Each path is a new rotation, seen through one point. The rows after it are directions, each followed by how far the rotation turns it, in deg/step (0 if it stays put).
Each turn is a multiple of 5 degrees from 10 to 175, or 0.
Each row of a path follows its step; steps can be skipped.

step 0: [ -8  -9   1 -18 -24  33  13 -20  -2 -22   2   5  -4  21 -29  -5   4  12
   2   0 -23 -21  -6  -2 -17  -6  -6   0 -20  31   2 -18   3   0  -3 -22
 -21  -3   7   5  -5  14  22 -22  -3]
step 1: [  2 -14  13   3 -14   0 -15 -12  -5   6 -18  17   2  16 -16  -3 -10   0
   5  17  -2  27  17 -18 -25  -8  20   1   0  29  26   9 -19  -1 -11  -2
  -2   3 -31   4  12  27  34  -7   6]
step 2: [ -7 -34 -14 -10 -10  13 -10   5  14   6 -17  11  -2   4   8   7  -9   0
  -4  13   7  14  -7  -5 -22 -20   1 -48   3  -1  22   1   0   7   0 -23
 -33  -5  17   4   3  21   2  -2 -27]
step 3: [ 15 -28 -18 -22 -22  28  -7 -19   7  14 -13   1   4 -17  -9  -3 -16   0
 -14  -9 -21  21  -1 -15  -8   3  -8   0  16 -19 -17  -6  -7  -5  -9   2
  -7 -10  -3  -3 -31  22  34   4   2]
step 4: [  0   5 -15   4 -16  29  -4   1  22  -1 -14  19  -9 -29 -21  14 -16 -13
 -10  21  26  -7   8 -22  10  10 -15  -6  -4  -1  11  16 -27  -1 -23  -2
   2 -26 -10  -8  -1  21  -2 -13  -7]
step 5: [-16   1  -8 -24 -21  43  21  -6  -5  -6  -4  -8 -11   2   3 -15  -4 -11
  -7  -2 -11  10   7 -23   2  18  -9 -21   7   5   1  19 -19  22 -11  26
 -17   3  24 -10  28  -3   7  -9  -6]
step 6: [  6 -11   7   7 -14  30   1  10  24  21  -2  -5  -6  -5 -10 -24  29   9
   4 -23  -7  10  21   3 -14   9 -23  -8  26  13   8  -1 -32   2  -4 -10
  12 -13  -5 -11  18  21   2  -4  23]
step 7: [ -1  -8  17   7  -5  38 -46 -13   1 -26 -19  -7  -4   7 -11 -14   8  -6
   5  -9  12   9  21  -4   7 -13 -29  -7  18  -1  11  12  11  -1  -7  10
 -12  -9   3  11  15  16 -20  13 -15]
step 8: [ -6  -3  21 -10  -9  25   7  -1   3   9  -1  -3 -17  41  -6 -16 -14  11
 -10  -9 -14 -11   3  13   7  -6 -23   6   1 -17  -1 -16  11  17 -41   1
 -11 -19   7  11   2  38   9  -2   4]
step 9: [-20 -22  25  16 -28  -1  -6 -20  -5  -1 -13  14  -6   4 -31  10   4 -11
 -11  -1 -30   2  13   2   0   3  -4  10  -3 -12  24   9 -22  -3  -6  -5
  11 -15   2  38   7  19  -6 -24   4]
step 10: [-26 -14  -5   9 -15  15 -15   1 -33  18   1   7  -1  16  -7   5 -20 -29
  -9 -23  -3   5  -8   2  -5  -1 -16 -28 -19  -1  20   8  -3  -7 -10 -17
 -33   2 -17   2  29  10   5   6   5]
Speeds:
[ -9   2   2   3   0   5   8   0  -4  -5  -1   1   1  -6  -6   4   2  -6
  -2  -5   0 -10  -4  -6  -3   3   2   1  -1   5   1   5  -2   1  -3  -8
   1   6   1  -4   7  -8   7   2  10] => 70
[  4   8   3   4   5   5   1  -5   8  -1   0  -2  -1   2   5   3   5  -8
  -8  -2   6   2  -4  -4  -2  -2   4  -7  -1  -8  -9   0 -11  -1   5   3
  -4   3  -3  -1  -3   1   4  -7   0] => 40
[  7  -4   3  -2  -7  -3   5   3   1  -1   5   0  -6  -3  -7  -3   4  -1
   3  -6  -5   0  -4  -6  -5   6   2  -3  -1   0  -4  -5   1   2   8   0
   4   2   7   7 -10   8  -4   2   8] => 125
[14 -2 -2  1 -5  2 -2 -1 -3 -4  1  3  0  1 -7  0  0 -1 -7  4 -9 -4 -5  1
  8 -6  4 -1  7  3 -6  1 -2 -1  3  0 -7  2  3  3 10 -7 -3  2 -5] => 155
[-1 -5  4  2  7  7  0 -2  0  4 -3 -2 -4  1 -2 -2 -8  2 -1  8 -2 -7 -3  1
  0 10 10  3 -8  3 -1 -5 -4  3 -1  6  8  7  0 -1  6  6 -4 -4 -6] => 90
[-1  0  2  4  1  1 -1  1  5 -3  3 -9 -6  3  1 -1 -1 -1 -2  2  0  3 10 -2
 -4 -7  1  9  0  3  0 -4  6  0 -5 -7 -7 12 -1 12  1  1 -3 -7  5] => 45
[ 4  0  7 -1  3 -3 -3  1  3 -8 -6 -6  9 13 -4  0  4 -4 -1  0 -4 -3 -5  2
 -2  2 -1 -6 -1  1  5 -3  9  5  1 -2  7 -6 -5  7  4  2  7 -3  0] => 45

step 0: [ -6   4  -5 -18  11  16  21   1  -2  -1  -2 -12  19  22  12 -21   7  14
   6  -2  17  10  13  23  -6 -49  15  -5  27  -2 -20   3   2  17   9   8
  -2  -3 -12 -30  -6  17  -3   6   3]
step 1: [ -7  19   7   8   9  20   9 -31  16 -39   7  -8   0   9 -18   1   0   0
 -17  11  -1   4  -7   6  -2 -23   5  -2  18 -11  13  14 -14 -18 -11 -20
   6  16   8 -11  15   0  -9 -22 -37]
step 2: [  9  -6 -15 -18   2 -11  22  -4  -4 -32  35  -2   9   4   4 -21  16   4
  -3 -12   4  33   7   0  -8 -10   4  -9 -13  -8 -29  31   8 -14 -20 -11
   0  -3 -22  -3  -4  15 -12  19   0]
step 3: [ -7  14  -7  -7   1  15   2  -5  -8 -19   5   5  -6   2 -12 -13   8  -7
   0  -1  16  10   3  13   3 -15   2  -2  44  10  24  16  14 -15 -25   6
 -20 -16  31  32 -10  25  -3   6 -17]
step 4: [ 10 -13  -5  -3  -4  24  11   1   0 -19  19  -9  15  -1 -21 -12  18  17
 -10 -34  -3  -4 -13  -7   7  -9  16   9  30  21 -11   8 -18   5  14 -29
   4   3  -9 -10  -1  15  10  33   4]
step 5: [  2  11   8 -10  -2  16   3   0   8  11  12 -10  13  14 -18 -22   6 -29
 -19  -7   9   4   4  14 -24   3  39 -24  -3  12   9  24  -9 -13   5 -22
 -18  -8   8  10 -13   8   0 -22 -28]
step 6: [ 19  -4  -6  -1  16   2  17  -6   1  -1 -20 -24  15  21  16 -20 -12   1
 -10 -17  28  18   9   0 -13 -21 -19  12  14   8  -9  34 -31   5   5  -4
  10  -4  -3  -1  -7  25  -3  17  -2]
step 7: [  7  -3  27 -14 -14 -10  -1 -17  -6 -19   9 -27   3  11 -14 -14  -4  -3
 -25   6 -21  16 -18   8  -3 -25  14  -4  14  -5  39   0 -16 -13 -17  -6
  22 -13   2  12  -7   6   9  -4 -20]
step 8: [  9  20   0 -29 -21  17  16  -3  -1 -16   8  -8  -1   7  27 -17  33  -9
 -18 -21  -8  37  15 -16  -2   5   6  10  10 -10   0  22   5   7  12   1
   4   7 -18 -11 -18  14   0  11   7]
step 9: [-16  -9  -4  -4   5   8  13   6  13 -12  13 -13  -6  -7   3  -7  10  -4
 -18  10  36   2 -14  14  -8 -21  21  17  20 -13  34  -5   0  -1   3  13
 -22   0  -1   8 -19  28   9  -6 -34]
step 10: [  9 -32  13  -4  -8  31  12 -21  10 -25  -4  -5   8   4  -2   5   9  22
  16 -17  -2   4  15 -17 -14 -22  29   4  14   6  -6  21 -14   4  -4   1
   5  -2 -25 -25 -14  11 -19   7 -10]
Speeds:
[  1   0   5  -6   0  -4  -3   2  -2   2   2  -2   9  11  -1   4  -6  -7
 -10  -3   0  -4  -7  -2  -6   2  -5   5   1   6   4   1   2   4   5   2
   4   5   1   2  -8   1  -3  -4   8] => 40
[ -1  10   0   5   0   6  -2  -2  -6   3   3  -1  -2   3 -11   5   4   0
  -6   0 -10   0   2  -2   6  -1   6   2   3   0   0  -1  -1  -8  10   3
  10   0  -8  -3   5  -2  -3   2   0] => 110
[  6 -11   4  -8   3   1   0  -5   3  -3   5   1  -2  -7  -6   0   0   7
  -4  -7 -12  -1   0  -2  -1   5   4  -5  -9   1   3  -1   1   4  -3  -6
   7   5   4  -4   1  -1  -2  -3  -3] => 125
[ 4 -6 -8 -2 12 -5  4  0  0  9 -4  5 -5  0 -3  2  1  2 -9 -1  8  5  4  1
  4 -3  1 -3 -2  1  2  4  9  3  5  9  1 -4  0  5  1  5 -5  0 -3] => 115
[  3   7   3   0   2  -5   7  -8  -3   2  -1  -3   1   7   3  -4   3   1
  -2   6   3   3   3  -1  -2  -7 -11  -7  -4  -9   2  -2   0   0  -5  -8
  10   3   2   2   7  -6   0  -2   2] => 65
